One vector is turned by the same rotation once a tick. Each row is the vector after some number of ticks, and that number follows the row.
The counts run from 0 to 402.
[103 107 166  73 136 129 123 111 129 141 113 108 125  98 138 127 156 100
  96 108 147 134 106  81 143 112 147 139 154  91  88 104 116 106 112 148
 128 130 127  59 164  88 121 135  89 132 126 157 154  80  54 136  92 143
 117 135 143 117 147 162 126 118 119 134 139 132  91]	357
[112 136 134  59 167 134 120 133 139 133 132 115 114 120 135 137 189  89
 112 118 162 123  92 107 169 117 163 133 142  98 121 134 107 114 116 158
 101 102 120  80 166 130 103 137 100 127 108 118 151 118  41 125 108 126
 141 134 129 137 118 178  88 120  94 148 161 153  93]	146
[104 128 172  70  96  97 120 119 135 123 134 102 151  95 168 140 147 117
 100  95 158 130 148 113 176 118 157 131 125 103  99  85  86 109 116 134
  86 141 112  68 136  84  98 120  89 139 119 165 169 101  69 132 112 133
 133 120 118 120 137 124 103 118 110 117 136 135 102]	9
[110 107 152  74 120 152 123 113 134 143 120 108 125 111 143 127 136  98
  99  84 167 129 110 103 160  96 164 134 131  85  95 102  81 121  98 138
 100 130 137  76 165  90  98 127 103 141  92 150 164  84  50 151  99 148
 121 128 139 100 146 147 125 136 116 120 135 118  96]	200
[107 127 146  60 143 130 113 117 133 158 150 111 125 109 143 116 157  99
 107 101 170 126 124 126 157 118 139 127 110  96  92 118  97 143 118 131
  96 113 101  58 164 101  96 123  91 127 116 144 167 101  80 159 130 169
 120 105 112 102 104 133  94 109  86 118 164 140  87]	237
[ 81 136 140  53 120 125 123 131 134 176 115 100 138 106 164 123 135  84
 110  93 153 136  92 148 168 141 166 121 103 117 113 112  94 123  99 139
 136 137  95  88 160 107  92 144  80 118  94 146 135 117  65 165  95 145
 123 100 117 117 126 118 103 128  78 147 151 117 115]	212
[ 89 116 175  61 123 122  90 141 148 145 146 113 125 110 166 141 174 100
 120 134 155 121 115 124 145 144 142 136 168  87  96  97 130 112 117 142
 134 115 136  60 164 119 106 137 102 135 134 158 167 108  77 125  81 133
 129 122 130 133 105 149 114 107  92 136 160 134  54]	244
[ 73 140 142  82 134 121 131 135 164 140 113 116 148 113 176 147 146 106
 113 106 155 135 136 105 174 125 187 114 162  75 122 103 112 103 101 136
 133 133 120  80 166 118 101 128  92 145 104 141 144  95  53 119  82 141
 135 145 127 120 116 149 106 117 108 137 124 110  92]	129
[101 117 157  61 122 104 128 126 143 125 116 112 122 122 144 134 162 104
 108  94 152 137 133 106 180 113 149 140 142 105 134  84 121 114 118 124
 124 125 131  71 143  85 107  83  97 148  99 153 176 112  53 149 105 140
 139 134 137 108 130 163  86 111 150 118 159 130 105]	104
[124 112 137  38 131 116 101 131 105 123 118 125 124 131 130 131 159 114
 134 114 157 119 114  99 168 131 160 139  93  94 102 107 114 132 122 130
  94 113  90  73 164 105 107 134 116 126 123 138 168 105  63 157 110 119
 128 117 129 123 123 155  95 111  80 122 144 133  69]	83
[ 71 111 157  50 142 104 113 138 154 169 139 110 124 111 174 124 148  90
 126 120 160 121 111 111 160 137 167 123 124 107 119 103  91 108 102 140
 126  98 110  69 156 130  93 142 115 145  97 156 124 107  62 149  94 137
 108 114  93 133 138 136 127 111  91 146 143 128 107]	60
[100 118 150  36 123 101 119 149 116 133 115 141 123 105 168 140 142  83
 113 108 149 139 121 137 178 135 136 143 129 135 110  86 123 136 110 165
 116 152 113  60 151 110 102 147 118 119 113 147 163 137  73 158  83 129
 126 111 124 117 160 120 112 120  88 129 158 123 108]	21
[106 134 147  66 120 118 123 145 111 133 134 149 127  99 138 153 141  96
 122 112 177 141 117 111 199 120 172 116  82  97 119  96  96 122 125 179
  98 115 126  70 143  84  87 110 108 133 116 155 148 119  74 153  98 120
 138 109 125 133 155 133  94 138  80 114 141 117  95]	386
[100 147 144  48  94 133 101 144 113 110  96  95 149 116 147 144 157 122
 124 123 144 132  99 108 180 140 151 132 143 123 105 104 119 118  94 117
 108 138 119  83 163 119  96 144  92 148  93 154 145 118  45 115  96 120
 146 109 135 160 143 155 103 124  85 121 145 128  92]	95
[103 141 151  66 138 120  82 150 108 155 135 114 154 115 171 134 179  96
  92 107 151 125 112 143 162 136 138 126 120 107  96 111  98 117 102 156
 102 134 119  96 180 124 107 143 102 130 126 154 155 122  70 122  87 115
 142 106 120 130 104 136 105 141  79 150 154 134  68]	397
[ 93 129 142  45 148 103 105 143 153 130 129 121 117 128 183 144 180  99
 117 119 160 154 135 106 166 133 146 138 180 104 110 100 130 126 120 127
 112 138 139  68 149 113 103 116 108 132 111 155 171 118  70 135 100 118
 140 150 136 135 125 147  73 103  99 152 149 141  94]	337
[ 80  95 153  66 112 136 122 135 139 140 109  86 123 112 164 127 148  97
 113 100 166 124  96 129 164 133 174 140  88 107 106 101  98 115 106 128
 128 128 120 105 168  97 103 127  97 129 107 147 152 125  40 150  91 131
 124 142 120 116 141 157  87 125  93 157 128 131 114]	370
[ 94 149 141  61 148 127 124 129 147 128 124 125 113 104 181 162 151  82
  99 102 164 124 120 146 174 121 170 136 132 108 127 111 142 108 126 156
 125 157 134  74 169 101 108 117  90 113 127 127 155 133  60 150 108 137
 149 137 144 117 109 163  73 116  89 124 151 131 106]	299
[119 127 158  74 134 133 110 139 122 144 135 103 119 130 136 136 172  98
 115 112 161 130 102 121 165 128 152 142 117  70  75 121  92 117 121 141
 101 114 127  88 164  96 105 134  89 127 118 140 166 122  73 135 103 134
 139 116 139 126 109 148  72 136  85 140 143 140  64]	239
[ 97 121 149  66 108 126 115 140 132 135 111 107 141 105 134 130 143 107
 123 108 168 135 147 106 174 128 152 134 129 114 151  80 126 102 113 138
 132 124 111  43 152  83  98 109  91 139  97 154 142 101  44 131  71 148
 108 137 125 140 161 119 132 111 103 120 134 112 100]	192
[ 77 128 134  61 127 131 121 133 170 142 121 126 145 102 163 136 140  88
 122 117 155 135 136  97 178 112 184  95 148  86 115 112 105 115  89 161
  95 128 111  83 152 130  97 135  99 143 113 133 139  85  73 109  96 142
 153 149 119 114 138 136 110 109 105 144 118 114 100]	128
[ 59 115 142  70 101 134 121 132 166 148 137 116 127 128 175 135 158  83
 107 113 157 117 120 150 163 116 165 114 116  76 129  87  83 113 139 128
 130 128 134  79 157 121 105 118 122 134 103 145 169 100  56 145 100 148
 138 128 112 102 105 152  97 122  96 124 138 129  86]	219
[125 165 152  67 127  98 115 154 117 144 137 124 142 113 147 158 161 119
 125 103 156 124 138  89 187 119 155 138 142 102 133 113 113  98  91 164
  94 103 109  57 147 103 104 127  69 129  97 162 132  99  75 137 111 131
 130 105 118 154 127 118  88 106  91 115 153 141  89]	77
[106 122 162  24 138 102 113 141 111 142 111 116 132 106 157 124 164 118
 101 101 138 134 126 104 156 133 138 154 140 135 102  84 126 118  94 126
  99 125  82  69 168 114 126 147  99 135  98 155 169 115  60 161 109 146
 116  98 121 128 120 146 123  95 105 119 157 139  93]	173
[ 85 103 156  50 134 120 139 125 135 132 122 132 115  92 156 136 132  87
 119  97 166 134 109 102 184 113 168 135  99 114 103 100  94 128  95 169
 111 117 121  85 156 108 100 132 120 150 104 131 151 116  58 152 116 137
 126 142 111 120 161 161 123 127 116 131 140 129 121]	293
[112 129 139  70 127 129 126 129 134 133 133 114 119 104 138 164 174 111
 114 122 145 127 103 112 172 119 138 123 138  88  95 120 120  84 130 143
  95 125 152  72 158 106  96 122 109 133 109 137 152 111  35 126 103 121
 144 145 119 153 124 170 101 133  84 113 159 139  80]	70
[112 122 140  56 133 117 103 146 128 135  98 143 121 105 151 145 148  79
 129 134 157 130 114  91 181 134 181 130 132 107 112  96 139 109  81 179
 126 128 101  66 171 104 109 153 104 139 114 139 134 100  62 137  92 126
 134 126 131 123 156 129 117  95  96 138 133 123 104]	361
[ 88 127 145  56 118 117  98 135 121 145 130 145 121 107 156 140 145  69
 111 114 162  89 121 114 178 115 169 122 108 111 132 111  93  83 122 154
 103 114 142  75 150 114 108 137 142 138 100 143 158 120  50 146 106 140
 145 114  81 121 135 162  96 123  88 102 164 139 111]	139
[117  94 165  62 110 119  72 153 118 154 118 140 115 126 147 149 166  78
 111 116 156 115 116 128 153 113 140 128 141 119 130  76 131 115 111 158
 133 114 138  69 157  83 102 130 123 130 105 173 163 111  68 170  85 121
 124 111 126 111 153 134 109 105  94 118 159 114  87]	270
[ 92 119 163  42 104  97 114 142 120 134 104 115 142  80 152 134 165 111
 119 114 138 141 125 130 174 154 125 141 130 144 106  91 127 106 120 126
 102 143  94  65 148 106  96 123 100 130 109 146 159 121  42 136  92 145
 134 130 106 137 149 131 123 112  88 113 165 126 106]	97
[ 97 123 144  62 131 120 107 127 124 139 137 148 127 103 159 139 140  96
 110  99 182 111 144 106 177 112 187 142  91  93 119  99 119 129 120 136
 106 129 124  77 171 104  98  99 121 140 121 147 170 123  55 163 126 143
 126 127 113 115 114 152  93 110  91 128 134 129 100]	388
[118 118 121  70  91 132  93 166 109 134  88 106 150 116 147 129 174 113
 116 128 162 124 114 127 164 122 152 132 144 116 139  87 125  96  99 127
 106 148 119  91 165 104 105 132 110 134 104 161 156 121  15 128  81 113
 133 140 134 150 132 137 116 131  87 138 131 128  82]	189
[ 92 120 152  68 114 121 100 141 155 149 116 134 155 104 169 143 155  64
 118 128 157 135 132 129 172 109 158  93 145  84 111 113 102 114  96 168
  84 140 101  88 146 119  94 131 118 138 116 136 153 103  71 125  85 131
 165 152 115 116 128 139 110 106  96 150 133 127  81]	127
[ 98 109 138  63 122 141  86 121 131 150 107 115 132 103 163 131 145  94
  97  94 165 137 122 115 142 111 171 123 125 115 112 105 126 136  87 121
 104 135  99  82 166  84 104 112  91 129  99 151 152  95  60 178 131 135
 131 134 123 103 141 134  94  90  86 150 131 132 117]	275
[113 141 126  60 113 141 101 144 145 137 122  99 133 133 149 136 168 111
 118 128 159 139  86 128 165 134 141 121 178 109 106  99 117 119  96 113
 137 128 152  55 156 106  99 134  96 125  81 155 140 110  65 138  96 128
 138 122 146 148 143 146  86 122  84 125 151 135  75]	340
[ 93 121 177  71 141 116 100 133 139 140 154 106 129 116 157 138 168 115
 118 115 158 149 118 107 151 145 153 137 151  92  82 106 115 109 115 145
 122 124 133  58 155 115  91 144  93 131 132 174 158 102  80 113  89 121
 121 126 142 130 130 143  97 111  98 143 137 141  75]	243
[102 133 145  68 122 132  74 130 118 170 118 118 134 104 143 131 158  72
 111 102 164 134  92 133 160 107 150 106 119 129 129 118 108 123  90 138
 110 119  99 103 163  90  81 116  94 145  78 147 158 112  70 171 102 134
 134 105 117 120 145 137  91 127  93 139 142 116 105]	119
[111 126 159  59 126 133 105 112 116 150 120 132 139  99 122 146 138  77
 118 101 155 134  99  87 170  98 147 114 120  92 113 119  98 108 114 143
 103 114 137  84 150  88  79 132 119 151  80 134 163 100  63 150  83 137
 130 109 126 115 153 157 108 145  93 106 165 103  96]	44
[ 85 104 166  70  95 104 112 147 144 158 129 112 118 127 151 150 154  89
 131 132 153 119 105 130 169 141 156 129 129  82 130  96  98  94 134 135
 131  94 146  88 144 114  95 126 123 131  88 149 149 122  53 149  80 122
 130 102 107 122 123 143  75 121  85 110 161 119  80]	62
[ 74 104 167  76 114 140 105 110 158 147 131 103 132 113 134 110 147  75
 119 110 172 124 106 125 149 124 165 104 108  85 100 105  83 124 120 136
 119 121 116  76 162 105  83 124  88 135 113 145 166  93  52 134  89 152
 131 138 125  93 142 140 120 115 103 159 127 116  89]	124
[115 132 144  55 149 114 108 130 146 132 160 111 134 121 165 134 157 116
 122 109 160 126 128  99 161 138 171 129 144  93  88 116  97 120  98 143
  98 133 119  49 151 127  98 158 103 127 119 166 148 104  77 117 101 123
 125 124 137 131 121 134 102 109  85 153 127 134  87]	242
[ 90 125 165  68 119 108 106 143 117 153 123 130 125  98 153 143 142  63
 115 122 165 112 108 108 177 114 160 135 108 101 118 107  97  85 122 153
 122 108 147  89 154 111 105 129 133 149  98 143 162 133  53 145  96 128
 133 109 105 134 133 174 105 148 112 121 166 131  96]	138
[ 86  92 159  75 101 130  99 146 144 134 120 104 125 109 154 145 170  84
 100 113 152 107 100 144 167 109 154 123 119 115 108 112  87 104 113 151
  91 135 117  96 148 119 100 137 118 139 116 145 157 105  26 142 105 122
 163 150 105 107 133 156 106 117 100 147 138 154 100]	372
[114 122 159  63 111 113 110 141 105 152 125 120 129 123 127 140 156 110
 115 103 147 129 106 126 164 123 134 136 105  95  91  98  95 130 103 139
 104 104 107  70 161  86 100 125  88 133  91 153 169 109  84 173 116 135
 116  77 119 131 124 121  89 111  92 120 166 135  68]	81
[ 89 130 157  70 118 116 118 142 114 153 125 117 130 100 159 139 129  89
 116 104 171 128  99  97 180 121 167 132 105  98  95  98  91  95  88 153
 138 123 152  84 152 102  94 138 118 150  88 139 139 137  66 159  95 139
 113 103 104 131 131 150  97 152 102 119 151 115 105]	137
[ 99 122 155  54 103 119 107 124 127 117 127 120 144 107 158 131 159 118
 114  98 152 118 163 105 160 123 165 132 107 110 108  97  93 109 125 129
  74 139  92  79 140 102  95 120 120 144 127 171 161  95  48 133 115 133
 138 125 116 121 116 141 115 114  97 114 124 135 101]	8
